(in the rows, 100 means zero)
First come named moves, each a turn or a mirror, each shown by rows before and after it. For each pair of rows after them, which moves, in which order, take the first row to the second? The first pair is done for you.
J178:
[109, 145, 112, 115,  89, 101,  80, 110,  94] |-> [100, 123, 132, 107,  99,  98, 129, 107, 129]
[ 94,  92,  94, 108, 115,  88, 103, 107,  90] |-> [ 95,  95,  97, 107, 115,  88, 101, 106,  89]
[106, 113,  96, 108, 111, 101, 129, 105, 108] |-> [112, 126,  84, 111, 105, 103, 104, 104,  90]
[110, 112,  97,  89, 112,  86, 123,  94, 120] |-> [116, 128,  84,  93, 106,  89,  92,  95,  95]
J707:
[110, 115, 101, 108, 105,  97, 110,  92, 119] |-> [ 96,  82, 103,  99, 104, 107, 108,  91, 122]
[124, 113,  96,  96,  88, 100, 123, 112, 102] |-> [109,  76, 100,  86,  88, 111, 119, 110, 106]
[105,  89,  90, 107, 111,  83, 112, 113, 117] |-> [104,  90,  90, 109, 111,  84, 114, 112, 118]
J52:
[101,  93,  73,  94, 117,  92, 111,  70,  88] |-> [ 77,  79, 116,  95,  99, 130, 111,  87, 100]
[121,  68,  72,  96, 131,  64, 126,  77, 105] |-> [ 87,  65, 148,  95,  93, 128, 123, 109, 121]
[118, 135, 120, 108,  83, 103, 125, 112, 118] |-> [125, 111,  80,  99, 108,  72, 132,  92, 117]
Then:
(2 to 4 moves a pair)
[ 98, 111, 116, 116,  92, 106, 106,  95, 104] |-> [ 93,  79,  94, 107, 102,  99,  94,  85,  97]  J707 J178 J52 J52
[ 89,  58, 114,  94,  85, 127,  76,  95, 102] |-> [119, 139, 126, 114,  86,  98, 115,  99, 118]  J707 J178 J707 J52
[103, 117, 115, 104, 111,  80, 138,  75, 133] |-> [116, 118,  70, 104, 117,  67,  99,  62, 103]  J178 J52 J707
[ 88,  61,  72,  89, 120,  85,  99,  88, 100] |-> [ 76,  62,  96,  91,  98, 118,  73, 104,  90]  J52 J52 J707
[121, 136, 110, 111,  90,  94, 107, 102, 106] |-> [109,  76,  91,  94, 111,  81, 124,  88, 119]  J178 J52 J707
[118,  99, 134, 102, 101,  80, 128, 124, 120] |-> [132, 119,  95, 107,  98,  74,  74, 122,  77]  J52 J52 J178
[102, 114, 101, 103,  94, 109,  85, 104,  93] |-> [ 97,  87,  88,  95, 103, 101,  83,  97,  93]  J707 J52 J52
[124, 134,  89, 103, 108,  87,  92,  98,  91] |-> [103, 118, 133, 101,  96, 113, 115, 111, 116]  J178 J707 J52
[ 85,  81, 100,  91, 131,  85,  91, 101, 108] |-> [ 84,  98, 125,  94, 124,  90, 105, 109, 120]  J178 J52 J52 J178
[106,  91, 106, 102, 114,  91, 133,  90, 117] |-> [107, 126, 126, 112,  90, 114, 110, 106, 106]  J52 J52 J707 J52
[ 98,  87,  77,  91, 118,  76, 114,  94, 123] |-> [ 77,  72, 108,  87,  95, 116,  94, 110, 118]  J52 J52 J707
[106, 113, 113, 110, 111,  79, 142,  95, 135] |-> [103, 131, 130, 116,  97,  96, 131, 107, 131]  J52 J707 J52
[ 83,  81, 122,  91,  89, 116,  95, 110, 108] |-> [112, 112,  89,  98, 112,  73, 115,  95, 109]  J707 J178 J52
[ 92,  83,  87,  94, 120,  80, 125,  89, 120] |-> [ 82, 104, 112, 101,  84, 126,  71, 114,  92]  J52 J178 J707
[ 92,  95, 106, 107, 110,  93, 127,  96, 133] |-> [ 91,  74,  80, 100, 115,  88, 108,  88, 118]  J52 J52 J178 J52
[ 89,  84, 116,  96, 107, 101, 124,  96, 119] |-> [109, 130, 108, 107, 107,  89, 120,  98, 109]  J178 J707 J178 J707
[ 83,  75,  87,  96,  89, 112,  72,  95,  86] |-> [ 93,  89,  95,  99, 110,  83, 134,  87, 120]  J178 J707 J178 J52
[ 92,  56,  77,  75, 105,  94,  97,  81,  97] |-> [ 85,  51,  91,  75, 101, 102, 103,  86, 102]  J178 J707 J52
[ 92, 100, 120,  96, 100, 108, 125, 102, 108] |-> [ 83,  84, 117,  91,  97, 117, 108, 102, 100]  J178 J707 J178
[116, 122, 103,  96, 101,  84, 108, 105,  96] |-> [111, 119, 119,  97,  97,  95, 111, 110, 103]  J52 J707 J52 J52
[ 88,  88, 137, 103,  91, 121, 116, 112, 121] |-> [122, 122,  72, 110, 107,  79,  84,  95,  85]  J52 J178 J52 J178
[115, 131,  77, 114,  94, 100,  87,  91,  93] |-> [ 87,  84, 116, 103,  90, 128, 113,  98, 123]  J707 J52 J178
[112,  73,  59, 100, 122,  79,  89,  79,  99] |-> [ 90,  85, 117, 105,  81, 138,  62, 108,  94]  J178 J52 J178
[113, 114, 101,  93, 108,  74,  89,  99,  86] |-> [ 92,  83, 124,  84,  99,  99,  93, 107,  98]  J52 J178 J52 J178
[ 86,  70, 115,  97, 102, 111, 113, 116, 112] |-> [116, 116,  86, 107, 113,  76, 122, 108, 106]  J52 J178 J52
[ 92,  90, 122,  98,  98, 111, 108, 100, 110] |-> [ 95,  88, 110,  98, 108,  96, 119,  95, 114]  J707 J52 J52
[120, 127,  99, 107, 114,  82, 127,  94, 111] |-> [ 92,  62,  85,  90, 108, 112,  78,  92,  87]  J52 J707 J178 J707
[ 81,  71, 120,  94, 101, 115, 117, 102, 118] |-> [104,  84,  65,  95, 113,  86,  85,  86,  85]  J52 J52 J707 J178
[ 86,  85,  93,  77, 115,  96, 109,  86, 112] |-> [ 92, 126, 120,  91,  99, 110, 110, 101, 115]  J707 J52 J52
[113,  96,  68, 100, 104,  89,  67,  93,  67] |-> [126, 145,  92, 111, 100,  79,  98, 101,  84]  J52 J178 J707
[ 77,  67,  87,  95,  91, 118,  96, 111,  89] |-> [ 99, 104,  77, 104, 110,  78, 138, 101, 105]  J52 J52 J178 J707
[107,  99,  72,  95,  98,  77,  92,  74,  76] |-> [111, 141, 111, 106,  81,  91, 109,  91,  91]  J178 J52 J52
[ 87,  91, 107,  85,  91, 108, 114, 101, 122] |-> [109, 124,  77,  93,  94,  88,  94,  96,  98]  J707 J52 J178
[ 88,  76, 105,  97,  85, 118,  73, 112,  90] |-> [108,  98, 103, 101, 108,  79, 134,  99, 123]  J707 J178 J52 J52
[110, 119, 115,  89,  99, 106, 117, 108, 113] |-> [101,  74,  94,  78, 109, 108,  97, 100, 102]  J52 J178 J707
[111, 106,  80,  96,  93, 104,  76, 102,  76] |-> [117, 132, 110, 100,  89, 102, 114, 107, 102]  J52 J52 J178 J707
[ 92,  77,  83,  80, 103,  82,  64, 102, 101] |-> [102, 117, 116,  89, 105,  72, 118, 110, 134]  J52 J52 J178 J707
[ 93,  99, 109,  98,  75, 134,  85, 100, 100] |-> [106,  83,  69,  93, 106,  93, 109,  81, 105]  J178 J52 J52
[ 98, 131, 119, 111,  91, 116, 105, 115, 105] |-> [ 81,  78, 105,  96,  93, 127,  83, 108,  94]  J52 J707 J178 J52
[104,  84,  82, 100, 118,  79, 125,  85, 113] |-> [ 83,  91, 129, 104,  84, 130,  98, 109, 107]  J178 J707 J178 J52
[ 78,  11, 106,  84, 118, 109, 101,  95, 104] |-> [141, 148,  66, 118, 112,  68,  69,  96,  60]  J52 J707 J52
